[[145 134 123 126 113 120 118 137 138]
 [120 127 133 127 129 139 142 133 117]
 [114 128 134 127 138 134 131 118 125]
 [126 125 129 129 128 133 136 130 122]
 [132 134 130 125 116 133 131 129 132]
 [123 124 129 133 141 125 125 124 123]
 [107 116 131 129 146 138 145 125 111]
 [119 133 136 130 133 137 131 120 125]
 [150 138 126 134 115 118 112 132 140]
 [131 121 125 135 133 123 130 128 123]
 [133 125 123 124 121 125 130 136 130]] out 123

[[129 110 119 129 134 138 135 117 131 141 151 114]
 [117 138 123 107 130 139 153 135 129 129 138 125]
 [114 141 136 137 120 157 137 125 126 121 136 125]
 [129 110 119 128 135 137 136 118 131 141 151 114]
 [117 139 123 107 130 139 153 135 129 129 138 125]
 [115 140 136 139 120 157 136 124 126 121 137 124]
 [129 110 118 127 135 136 137 118 131 141 151 114]
 [118 138 122 107 131 138 153 135 129 130 138 125]
 [129 110 120 131 133 139 134 117 130 140 151 114]
 [115 139 136 139 120 157 136 123 126 121 137 124]] out 114

[[136 137 127 128 117 135 122]
 [127 122 121 122 118 134 119]
 [128 133 134 133 140 121 138]
 [127 125 131 131 146 122 143]
 [105 107 129 126 142 110 132]] out 143

[[136 128 138 128 127 121 131 109 126 128 135]
 [142 119 129 119 129 155 144 118 129 120 117]
 [127 125 125 115 117 120 133 100 117 119 101]
 [110 120 121 147 140 116 112 150 131 123 132]
 [135 118 124 124 125 134 125 137 121 120 121]
 [107 128 148 136 135 118 125 118 131 128 125]
 [129 113 122 129 122 115 105 118 131 111 115]
 [118 105 132 138 132 118 102 133 129 108 114]
 [138 130 113 136 130 118 118 149 129 132 143]
 [116 143 128 137 134 118 137 129 129 143 141]
 [107 129 138 131 124  98 108 110 127 120 123]
 [115 129 141 142 138 113 114 128 139 129 143]] out 123

[[114 135 127 142 133 135 141 121 126 137 117]
 [104 131 133 112 128 130 132 136 139 128 147]
 [152 125 124 140 121 114 118 134 144 134 146]
 [130 134 133 140 136 138 139 111 118 100 137]
 [147 120 113 106 123 109 124 133 122 127 131]
 [140 125 129 131 125 128 121 103 127 105 145]
 [127 129 120 134 125 122 114 155 115 120 142]
 [145 126 124 113 126 126 126 144 118 119 135]
 [134 134 132 133 137 139 141 133 108 125 115]] out 135
---
[[145 128 128 128 107 119 116]
 [149 107 130 137 109 128 124]
 [145 140 143 113 141 145 128]] 128

[[125 130 144 156 127 144]
 [129 148 107 142 120 125]
 [133 153 104 106 134 143]] 130

[[131 101 130 153 127]
 [117 118 102 127 149]
 [145 106 109 108 120]] 101

[[122 112 109 119]
 [147 110 130 125]
 [121 149 133 114]] 112

[[125 126 130 119 120 131]
 [131 133 128 141 129 129]
 [136 137 127 155 136 127]] 126

[[117 131 134 143 132]
 [114 132 143 114 120]
 [137 157 124 139 120]] 131

[[135 121 126 109]
 [149 114 143 140]
 [147 107 157 144]] 121
---
[105, 106, 104, 147, 111, 143, 142] value 105
[[113, 130, 134, 117, 136], [145, 105, 107, 149, 149], [111, 139, 143, 121, 135]] value 113
[110, 128, 104, 119, 131, 103, 124] value 110
[147, 141, 108, 108, 129, 112, 103] value 147
[[149, 150, 109, 109, 104], [150, 150, 107, 109, 105]] value 149
[136, 149, 117, 103, 132, 122] value 136
---
array([131, 128, 103, 138, 114]) 114
array([136, 128, 125, 153, 148, 136, 112]) 125
array([145, 119, 133, 107, 125]) 119
array([129, 116, 101, 146, 129]) 116
array([128, 124, 137, 134, 101]) 124
array([140, 105, 102, 138, 113]) 105
array([156, 134, 124, 113, 117, 134, 112]) 113
array([141, 114, 158, 119, 133, 130]) 119
array([142, 102, 130, 110, 113, 123, 125]) 110
---
[131 103 106 134] >> 103
[157 145 122 150 101] >> 145
[123 141 136 133 134 137 151] >> 141
[113 139 128 113 104 148 123] >> 139
[132 124 128 152] >> 124
[130 144 114 120 150] >> 144
[104 130 126 135 133 116] >> 130
[126 137 141 101] >> 137
[128 133 155 127 126] >> 133
---
[112 154 135 122 133 140] ans = 112, 140

[[140 121 114 145 124 115 105]
 [151 131 105 153 117 116 107]
 [134 127 104 101 139 129 155]] ans = 140, 155

[149 135 141 119 142 129] ans = 149, 129

[[140 108 141 155]
 [127 130 127 125]] ans = 140, 125

[114 117 145 157] ans = 114, 157

[151 138 129 140] ans = 151, 140

[138 103 130 137 119 126] ans = 138, 126
---
[133 101 126 134] -> 133, 134

[113 119 117 106 142 127] -> 113, 127

[147 157 146 146 146 145] -> 147, 145

[[154 131 151 115]
 [126 142 145 108]
 [120 122 104 123]] -> 154, 123

[135 112 147 124 110 158 102] -> 135, 102

[101 122 115 132] -> 101, 132

[132 129 126 142 153 152 119] -> 132, 119

[100 151 121 111 113 156] -> 100, 156

[[141 126 137 152 151 108 143]
 [125 144 126 125 117 148 132]
 [142 126 136 108 130 137 111]] -> 141, 111

[[121 140 137 123 140 151 128]
 [101 127 105 145 124 141 124]
 [114 127 134 128 114 132 133]] -> 121, 133
---
[[126 140 129 133 114 134 112]
 [127 117 110 122 123 105 115]
 [130 127 138 126 121 135 104]] ⇒ 121

[139 156 117 111 120] ⇒ 117

[[128 104 151 144]
 [129 125 128 125]] ⇒ 125

[[131 104 119 129 157 113 127]
 [100 121 136 137 146 135 136]] ⇒ 146

[121 108 154 100 123 139 116] ⇒ 123

[[120 113 126 123]
 [125 102 117 110]
 [117 134 121 144]] ⇒ 134
